One vector is turned by the same rotation once a tick. Each row is the vector after some number of ticks, and that number follows the row.
The counts run from 0 to 477.
-0.78  -1.52  +3.82  -0.37  -0.75  +1.97  -0.08  -0.60  -2.09  -2.60  +1.99  -3.75  +2.76  -3.06  -2.84  +1.63  +0.40  -1.16  +3.16  -2.30  -0.05  -0.21  +2.01  -4.43  -1.04  -2.47  -2.99  -3.12  -0.80  +2.75  +3.53  -3.57  -2.62  +1.04  -3.05  +2.99  +1.71  -3.52  +2.41  -2.40  +1.06  -1.46  -0.99  +4.81  -1.84  +1.17 -> 381
+2.78  -1.96  +1.21  -0.98  +2.73  -0.38  -0.31  -2.42  -1.28  +3.26  +2.71  -0.87  -0.86  -5.31  -3.47  -0.01  +0.57  -1.52  +4.76  -3.22  +5.07  +1.03  +1.86  -2.21  -2.40  -0.42  -1.37  -3.14  +4.03  +1.34  -2.62  -0.72  -2.22  +2.55  -4.75  -1.27  -0.29  +0.20  -1.25  -2.50  +0.96  +0.48  -3.95  +0.78  -1.08  +0.96 -> 449
+2.28  -0.43  +4.59  -1.15  +1.72  -2.22  -3.12  +0.72  -1.76  +1.00  +1.54  -4.62  +2.36  -4.03  -2.16  -0.25  +0.88  -2.41  +3.09  -2.40  +1.62  -0.47  +1.15  -3.16  -0.75  -4.93  -1.51  -0.66  +1.91  +0.63  +1.30  +0.94  -1.96  +1.48  -2.34  +3.28  +1.14  -0.67  +1.22  -1.23  +1.20  -1.36  -3.06  +6.69  -2.07  +2.04 -> 393
-0.01  -3.46  +3.15  -0.48  +2.64  -1.09  +1.71  -0.77  -0.88  -0.78  +1.82  -4.50  +4.18  -3.14  -5.60  +1.82  +1.22  -2.68  +4.12  -3.86  +1.55  +0.61  +0.54  -3.82  +0.88  -2.78  -1.07  +0.55  +1.83  -3.42  -1.87  +1.25  -0.46  +3.78  -2.96  +0.80  +1.72  -0.29  -0.81  -1.88  +2.40  +0.51  -1.08  +3.65  -0.75  +1.59 -> 415
-1.64  -2.76  +3.45  +0.46  -2.51  +2.75  +0.31  -1.00  -4.49  -1.87  +2.56  -1.48  +2.00  -3.49  -3.78  +2.21  +0.91  -1.33  +3.63  -2.38  +0.50  -2.48  +1.52  -4.40  -1.75  -1.42  -2.77  -2.76  +2.57  +4.04  +2.41  -5.01  -2.01  +1.22  -3.02  +2.25  +0.80  -3.24  +2.52  -1.70  +0.31  -1.35  -0.32  +3.19  -0.17  +0.25 -> 476
+0.19  +0.77  +1.67  -0.79  +0.75  +2.47  +2.20  -1.81  -3.54  -2.42  +3.11  -5.77  +3.65  -3.83  -1.52  +2.02  +2.15  -1.77  +2.45  -1.58  -0.08  +0.98  +4.86  -3.52  -0.45  -2.07  -1.99  -1.81  +0.20  -0.95  +4.70  +0.43  -1.77  +2.23  -2.33  +3.43  +0.55  -3.12  +0.68  -0.28  +0.62  +0.62  -0.99  +3.42  -0.11  +5.40 -> 305
+3.34  -2.85  +5.93  -0.49  +0.62  -3.17  -0.38  +0.45  -1.19  +3.98  +2.71  -3.13  +3.36  -3.23  -4.04  -2.01  -0.10  -2.47  +4.95  -1.36  +2.42  +0.70  +0.54  -1.95  -0.65  -2.62  +1.18  -0.60  +2.84  +0.15  -2.84  +0.44  -1.16  +3.10  -2.72  +1.62  +1.09  +1.13  -0.65  -2.53  +1.45  +0.31  -1.48  +6.01  -1.57  +0.38 -> 89
-3.08  -1.65  +4.38  -0.21  +1.40  +2.68  -1.00  -0.23  -2.32  -1.27  +2.54  -1.11  +3.92  -3.74  -4.12  +0.78  -0.56  -0.78  +4.31  -2.57  +0.63  -1.51  +1.81  -3.44  -1.49  -1.23  -3.56  -1.97  +0.69  +2.80  +0.98  -3.58  -1.82  +0.93  -4.25  +1.83  +3.00  -1.09  +3.50  -3.27  -1.12  -2.61  -0.19  +3.93  -1.73  -0.54 -> 61
+0.78  -1.01  +7.62  +0.19  +0.92  +1.68  +1.50  -0.46  -0.46  -0.54  +2.75  -1.80  +4.67  -1.67  -4.42  -0.30  +0.54  -1.79  +4.85  -0.89  -0.01  +0.20  +2.37  -1.46  -0.74  -2.56  -0.57  +0.13  +0.61  -1.17  +2.22  -0.81  -0.51  +2.17  -3.93  +2.51  +3.36  +0.12  +2.20  -2.60  -1.48  -0.53  +1.05  +5.57  -0.99  +1.31 -> 404
+4.81  -1.78  +2.72  -1.43  +0.64  -1.40  -1.36  -0.99  -0.37  +3.11  +3.07  -3.27  -0.53  -6.02  -0.94  -1.04  -1.38  -0.44  +2.74  -0.77  +4.41  +2.44  +1.49  -2.44  -2.65  -0.77  -0.64  -3.35  +1.28  +1.84  +0.12  -2.14  -3.91  +1.87  -3.43  +2.20  +0.08  -1.95  +0.48  -3.48  +1.77  -1.37  -3.85  +3.05  -3.49  +0.25 -> 372
-1.41  -1.96  +4.30  +0.22  +2.96  +3.08  +3.50  -3.66  -1.14  -2.01  +2.41  -1.59  +2.88  -2.37  -5.05  +2.49  +2.35  -1.66  +6.05  -3.44  +1.64  +1.46  +2.39  -2.87  -1.05  -0.40  -2.75  -2.87  +2.05  +1.97  -0.01  -2.25  -1.52  +1.38  -5.07  -1.33  +2.31  +0.40  +0.47  -2.39  -1.41  +1.14  -0.29  +0.85  -0.54  +1.35 -> 439
+3.23  -2.41  +2.48  -0.32  -0.58  -1.02  -1.67  -1.02  -2.56  +3.81  +3.34  +1.14  -0.78  -6.60  -2.80  -0.99  +0.02  -0.17  +4.12  -1.50  +4.19  -0.96  +0.71  -1.82  -3.96  -0.27  +0.11  -2.63  +4.09  +1.93  +0.59  -3.16  -1.98  +1.26  -3.85  +1.51  -1.43  -1.05  +0.06  -2.42  +1.44  -0.68  -2.54  +1.38  -1.64  +0.90 -> 466
+2.56  -1.62  +1.08  -1.20  +3.74  -1.74  +0.06  -1.83  -2.03  +2.52  +3.62  -1.98  +1.51  -4.53  -3.57  +0.92  +1.00  -1.02  +3.88  -4.29  +4.48  +2.02  +1.93  -2.36  -0.55  -1.06  -1.10  -1.39  +4.63  -1.91  -0.89  +2.13  -0.73  +3.69  -4.00  -0.13  +0.42  +0.63  -1.93  -2.14  +1.09  +0.29  -3.11  +1.61  -0.49  +2.60 -> 431
-0.63  -0.20  +2.93  -0.26  -0.60  -1.43  -2.17  +1.95  -5.14  +1.61  +3.18  -3.14  +2.23  -5.06  -4.00  -1.42  +0.73  -2.68  +2.85  -0.69  -0.57  -3.06  +0.90  -4.07  -1.63  -4.28  -0.30  -0.17  +3.79  -0.36  -0.79  +0.59  -0.33  +2.74  -2.19  +3.74  -1.59  -1.73  -0.31  +0.13  +1.91  -0.70  -0.80  +5.01  -0.70  +2.39 -> 186
-0.79  -2.23  +3.39  -0.27  +1.07  -1.31  -2.34  +0.89  -2.95  +1.82  +1.49  -2.81  -0.04  -4.48  -4.03  -0.77  +0.30  -2.63  +4.70  -2.20  +2.69  -0.60  -0.46  -3.90  -1.87  -3.43  -2.20  -3.11  +3.89  +3.80  -3.18  -1.16  -2.26  +0.77  -3.82  +0.15  +0.40  -0.01  +0.50  -1.49  +1.33  -1.09  -3.24  +3.72  -2.06  -0.89 -> 469
-0.67  -1.29  +4.60  -0.72  -0.23  +1.74  -1.46  -1.04  -4.18  -0.37  +3.64  -0.34  +4.55  -3.26  -3.47  +1.63  -0.51  -1.30  +2.56  -2.10  -0.25  -1.33  +2.40  -3.56  -0.98  -1.06  -2.25  -0.74  +1.74  +1.01  +2.84  -3.09  -1.42  +2.84  -3.28  +4.45  +2.22  -1.93  +2.24  -2.59  +0.29  -2.73  +0.69  +6.08  -0.29  +1.99 -> 80
+1.36  -1.73  +0.17  -2.51  +1.23  -1.13  -2.87  +0.38  -2.78  +1.14  +3.23  -2.73  +2.53  -6.12  -2.56  +1.12  -1.84  -0.37  +0.96  -2.09  +2.57  -0.80  +1.25  -4.23  -0.54  -1.47  -1.77  -0.47  +1.30  -0.61  -0.22  -1.74  -2.80  +3.50  -2.42  +3.42  +1.18  -3.86  +0.63  -2.97  +3.50  -3.12  -2.54  +3.30  -2.17  +0.96 -> 377
-1.19  +0.06  +2.91  -1.11  +3.31  +1.81  +1.34  -1.30  -2.20  -2.48  +2.10  -5.94  +4.50  -2.43  -3.28  +2.30  +1.78  -1.50  +3.02  -3.20  -0.19  +1.70  +3.65  -3.04  +0.73  -3.94  -3.29  -0.94  +0.86  -1.41  +2.36  +1.74  -0.58  +0.76  -3.19  +1.88  +2.66  -0.88  +1.15  -0.95  -0.07  -0.18  -1.21  +4.66  -0.17  +3.09 -> 2
+2.28  -3.50  +1.13  -0.12  -0.65  -2.05  +1.70  -1.84  -3.30  +0.64  +2.87  -3.88  +2.86  -2.69  -3.99  +3.03  +1.26  -2.74  +3.07  -3.33  +2.04  +0.46  +1.22  -4.60  +1.38  -0.49  -0.39  -1.22  +2.74  -1.07  -1.08  -0.56  -2.13  +4.11  -2.30  +2.90  -0.03  -2.01  -1.83  -2.40  +3.61  +0.76  -1.38  +3.81  -1.14  +2.51 -> 94
+3.57  -1.86  +3.96  -0.08  +0.40  +0.17  +2.91  -2.88  -2.14  +2.19  +3.94  +1.20  +1.19  -3.69  -3.46  -1.10  +2.15  -0.73  +6.12  -2.09  +3.20  +1.03  +3.41  -0.37  -3.17  +1.04  +1.14  -1.65  +4.78  -0.26  +1.60  -1.35  -1.03  +3.13  -4.82  -0.19  -0.55  +0.32  -0.79  -1.97  -0.32  +1.84  -1.27  +0.05  -0.14  +1.77 -> 123
-2.80  -2.98  +0.85  +0.40  +0.88  +0.63  +1.06  -1.17  -3.13  -1.28  +1.09  -2.87  +0.40  -4.71  -5.92  +1.92  +3.67  -2.08  +5.65  -4.85  +1.47  -1.93  +0.62  -4.71  -2.17  -2.90  -2.02  -1.33  +4.12  +0.67  -0.10  -1.15  -0.54  +2.25  -3.67  -1.50  -0.74  -1.33  -0.66  -0.51  +0.76  +1.04  -1.85  -0.27  -0.69  +1.81 -> 132
+2.51  -2.18  +1.82  -1.59  +1.82  -0.46  +2.79  -1.86  -0.21  -1.30  +2.23  -7.07  +3.69  -2.61  -3.26  +2.64  +1.40  -2.44  +3.51  -3.34  +1.76  +2.39  +3.14  -4.02  +1.53  -1.95  -1.02  -2.22  -0.23  -1.66  -0.85  +0.58  -2.21  +2.61  -2.80  +1.37  +1.57  -1.59  -1.01  -1.95  +2.29  +1.03  -1.98  +3.42  -1.03  +2.49 -> 0
+2.31  -0.91  +5.33  -1.32  +0.03  +1.70  +1.32  -1.98  -1.99  +0.59  +4.26  -1.48  +4.33  -2.16  -2.04  +0.21  -2.28  -0.88  +2.12  +0.34  +2.01  +2.24  +3.52  -2.18  -0.57  +1.82  -1.02  -3.12  -1.03  +1.26  +0.36  -3.63  -2.70  +3.24  -3.90  +3.19  +2.38  -1.56  +1.58  -4.22  +0.14  -1.09  -0.33  +4.92  -1.00  +1.36 -> 384
-1.13  -2.70  -0.03  -1.33  -0.27  +0.33  -2.28  +0.02  -5.11  +1.91  +3.74  -0.80  +2.75  -5.90  -3.35  +1.55  -1.49  -0.88  +2.13  -2.30  +2.59  -1.77  -0.11  -4.33  -1.11  +0.42  -2.23  -1.08  +3.55  +0.33  -1.90  -2.58  -1.25  +3.21  -3.08  +1.97  +0.03  -2.49  +0.13  -3.39  +3.17  -2.32  -1.91  +2.96  -1.46  +1.01 -> 472
-1.36  -1.62  +3.53  -0.73  +2.48  +3.28  -0.02  -0.97  -1.37  -1.64  +3.45  +0.80  +1.91  -6.10  -3.58  -0.37  +1.14  +1.45  +4.69  -2.69  +0.81  -0.88  +2.22  -1.34  -4.20  -0.86  -2.71  -0.61  +0.71  +0.73  +3.66  -3.82  -1.68  +1.24  -4.34  +0.97  +3.14  -1.36  +3.50  -3.23  -1.39  -1.87  +0.45  +0.61  -1.11  -0.30 -> 44
+2.40  -0.01  +0.35  -2.23  +1.48  -0.66  -0.89  +1.03  -4.28  +1.62  +3.70  -5.42  +3.72  -5.49  -1.69  -0.60  -0.40  -0.81  +1.37  -1.10  +1.03  +0.56  +2.87  -3.58  -0.62  -2.76  +0.00  +0.21  +0.79  -3.25  +0.48  +2.16  -1.35  +4.25  -2.60  +3.84  -0.27  -2.32  -0.86  -1.30  +2.87  -1.19  -1.95  +3.76  -1.05  +4.05 -> 300
+2.85  -1.17  +4.50  -0.48  +3.62  +0.52  +1.50  -1.61  +1.57  +1.77  +2.44  -2.12  -0.12  -4.00  -3.28  -1.82  +0.96  -0.84  +6.09  -1.61  +3.33  +3.00  +2.73  -1.01  -2.87  -1.82  -0.97  -2.99  +1.77  +0.30  -1.49  -0.59  -1.91  +1.07  -5.62  -0.41  +1.59  +1.62  +1.10  -2.96  -1.64  +1.32  -2.76  +0.88  -2.19  +0.26 -> 30
-1.09  -0.57  +2.53  -1.69  +3.60  +3.72  +3.00  -1.58  -0.10  -2.38  +2.35  -4.73  +2.52  -2.80  -3.16  +1.77  +1.28  -1.92  +4.38  -1.51  +1.17  +2.95  +4.14  -2.97  -2.22  -0.63  -3.48  -4.04  -0.35  +1.63  -0.15  -1.63  -3.06  +1.34  -5.67  -0.84  +2.68  -1.22  +1.22  -2.25  -0.98  +0.55  -1.21  +0.00  -1.36  +0.56 -> 344
+1.58  -1.75  +4.32  -1.39  -0.50  +1.29  +0.32  -1.42  -3.16  +0.76  +5.19  +0.80  +5.19  -3.04  -3.25  +1.11  -1.75  -0.66  +2.36  -1.19  +1.75  +0.08  +2.23  -2.24  -0.21  +1.11  -1.46  +0.64  +0.82  -0.12  +2.55  -3.30  -1.45  +3.35  -3.40  +3.81  +2.11  -2.24  +1.45  -3.28  +0.81  -1.82  +0.50  +5.69  -0.07  +1.59 -> 81
+3.03  -2.24  +5.30  +0.02  +0.62  +0.21  +3.39  -3.09  -1.05  +2.84  +3.48  -0.78  +0.23  -3.18  -4.08  -1.58  +1.90  -1.80  +6.13  -1.14  +3.72  +1.66  +2.65  -0.45  -2.86  +0.95  +1.16  -2.58  +5.12  +0.05  -1.13  -0.63  -0.73  +2.51  -4.75  -1.02  -0.81  +0.51  -1.52  -1.94  -1.00  +2.68  -1.21  +0.40  -0.56  +1.43 -> 124
-0.52  -2.75  +2.36  -1.29  +0.90  +1.43  +0.43  -2.09  -2.16  +0.22  +3.07  -2.55  +3.22  -2.65  -3.27  +2.71  -1.38  -1.85  +2.63  -2.01  +3.18  +1.57  +1.40  -4.67  -0.27  +0.74  -3.38  -3.77  +1.14  +3.13  -2.29  -3.87  -2.69  +2.04  -4.64  +0.67  +2.08  -2.04  +1.08  -3.61  +1.21  -1.53  -1.33  +3.55  -1.89  -0.01 -> 59
